Turns, then the turns between two rows, first turn first; the first pair answered:
vut:
[1.52 0.81 -0.90 -0.03 -2.33 0.44 0.25 -0.62 -1.57 -0.20 0.45 -0.40 0.54 0.97 -1.34] => [2.25 1.68 -1.03 -0.67 -1.60 -0.24 -0.13 -0.41 -0.86 0.14 1.51 -0.07 -0.01 0.56 0.31]
[-0.73 0.02 -2.64 -0.64 -2.02 -0.22 0.98 -1.18 0.11 0.22 -1.24 -0.86 -1.27 1.06 -2.58] => [0.54 0.77 -3.34 -1.02 -2.07 -0.54 0.67 -1.46 0.46 0.18 -0.23 -0.75 -1.52 1.06 -1.66]
[-1.39 -0.60 1.10 0.39 1.68 -2.08 1.05 0.35 2.62 3.54 -0.84 0.22 -3.52 -1.86 0.88] => [-3.07 -2.06 1.62 1.18 0.29 -0.75 1.21 -0.03 1.71 3.00 -2.72 -0.36 -2.81 -1.32 -1.65]
[0.54 0.49 -0.46 1.18 -0.84 -0.42 -0.33 1.10 0.56 1.09 0.55 -0.91 -0.48 -2.42 0.76] => [0.04 -0.06 -0.02 1.33 -0.75 -0.27 -0.33 1.19 0.49 1.27 0.12 -1.03 -0.41 -2.52 0.39]
Nive:
[1.42 1.40 -0.97 -1.55 -1.07 1.38 -0.28 -0.85 0.02 -0.16 -0.38 0.62 -1.84 1.30 0.65] => [1.47 1.28 -0.97 -1.29 -1.03 1.29 -0.29 -0.94 -0.18 -0.40 -0.61 0.62 -1.92 1.26 0.63]
[-2.25 -1.61 1.76 1.54 -0.92 2.20 -0.12 -0.42 -0.99 -0.81 -1.99 -0.15 1.87 1.06 -3.17] => [-1.06 0.07 1.66 2.32 -0.11 0.30 -0.24 0.51 1.96 2.89 -1.81 -0.54 -1.88 -2.82 -1.81]
[1.77 1.52 -0.19 0.27 2.11 -0.99 -1.55 -0.51 1.58 1.52 2.47 -1.37 0.29 -1.61 1.81] => [0.56 0.00 0.01 -0.79 2.38 0.33 -1.51 -0.68 -0.57 -1.35 2.58 -0.71 2.88 1.85 1.12]
lafep:
[1.05 0.03 -2.81 -1.82 0.77 -2.00 -0.64 0.19 2.17 1.11 0.07 1.57 -0.74 0.57 1.14] => [2.34 0.19 -2.99 -1.00 -0.38 -1.76 -1.03 0.13 1.56 1.10 0.43 1.14 -0.36 0.23 1.15]
[-0.89 0.21 2.23 0.44 1.17 -0.09 0.71 0.18 0.85 1.36 -1.66 0.28 -1.46 -1.26 -1.16] => [0.58 1.10 1.28 1.14 -0.66 0.30 0.71 -0.44 0.37 1.50 -1.74 -0.39 -1.67 -1.67 -1.75]
[-1.29 -1.46 0.37 0.17 1.87 -0.31 -0.38 1.32 0.75 1.56 0.03 -0.54 0.18 -0.77 1.51] => [-1.34 -0.21 -0.97 -0.90 1.00 0.71 0.60 -0.21 1.28 2.23 -1.19 -0.92 -1.50 -0.08 -0.08]
Now pairs of rows:
(two turns a pair)
[0.99 1.60 -0.86 -3.15 2.03 -0.75 -0.16 -0.47 0.72 -1.73 2.17 0.00 0.08 1.81 3.56] => [2.64 2.52 -1.99 -2.35 0.09 -0.11 -0.41 -1.21 0.24 -1.65 1.87 -0.73 0.27 1.16 2.98]
lafep then lafep
[-0.74 0.67 -0.85 -0.57 -1.55 1.09 -0.79 -0.18 -1.28 0.42 -0.57 -0.27 1.62 1.16 -0.97] => [-0.47 0.63 -0.46 -0.71 -0.30 0.06 -1.53 0.48 -1.43 0.31 0.81 0.14 2.28 0.90 0.68]
vut then lafep
[0.89 1.69 0.42 -1.06 0.65 -1.99 0.10 0.01 -0.51 -1.27 1.48 0.80 -0.93 1.00 2.81] => [1.71 2.52 -0.54 -1.04 -0.59 -1.43 0.48 -0.70 -0.42 -0.92 0.98 0.54 -1.32 0.90 2.15]
lafep then lafep
[2.18 0.98 -0.49 1.70 -1.22 -0.65 -1.08 0.73 0.91 2.17 0.76 -1.63 -0.53 -3.38 0.95] => [-1.77 0.45 0.35 -0.84 2.03 -0.48 0.38 0.52 2.73 2.43 -0.18 -0.29 -2.80 -1.48 0.62]
lafep then lafep
[-1.26 1.23 0.64 -2.46 2.14 -0.54 0.26 -1.11 2.16 0.80 -1.94 0.96 -4.85 1.34 -0.25] => [3.41 1.87 -0.82 1.05 -3.39 0.72 -0.78 -1.77 -0.25 0.67 -2.48 -0.97 -2.37 -0.49 -1.89]
vut then lafep
[1.43 0.23 -1.07 0.51 1.26 0.00 -1.58 -0.02 -0.83 -1.56 2.34 0.86 0.88 0.97 0.78] => [0.44 0.86 -1.68 -0.62 1.50 0.61 -0.27 -1.12 -0.09 -1.12 1.24 0.91 -1.21 2.03 -0.36]
lafep then lafep
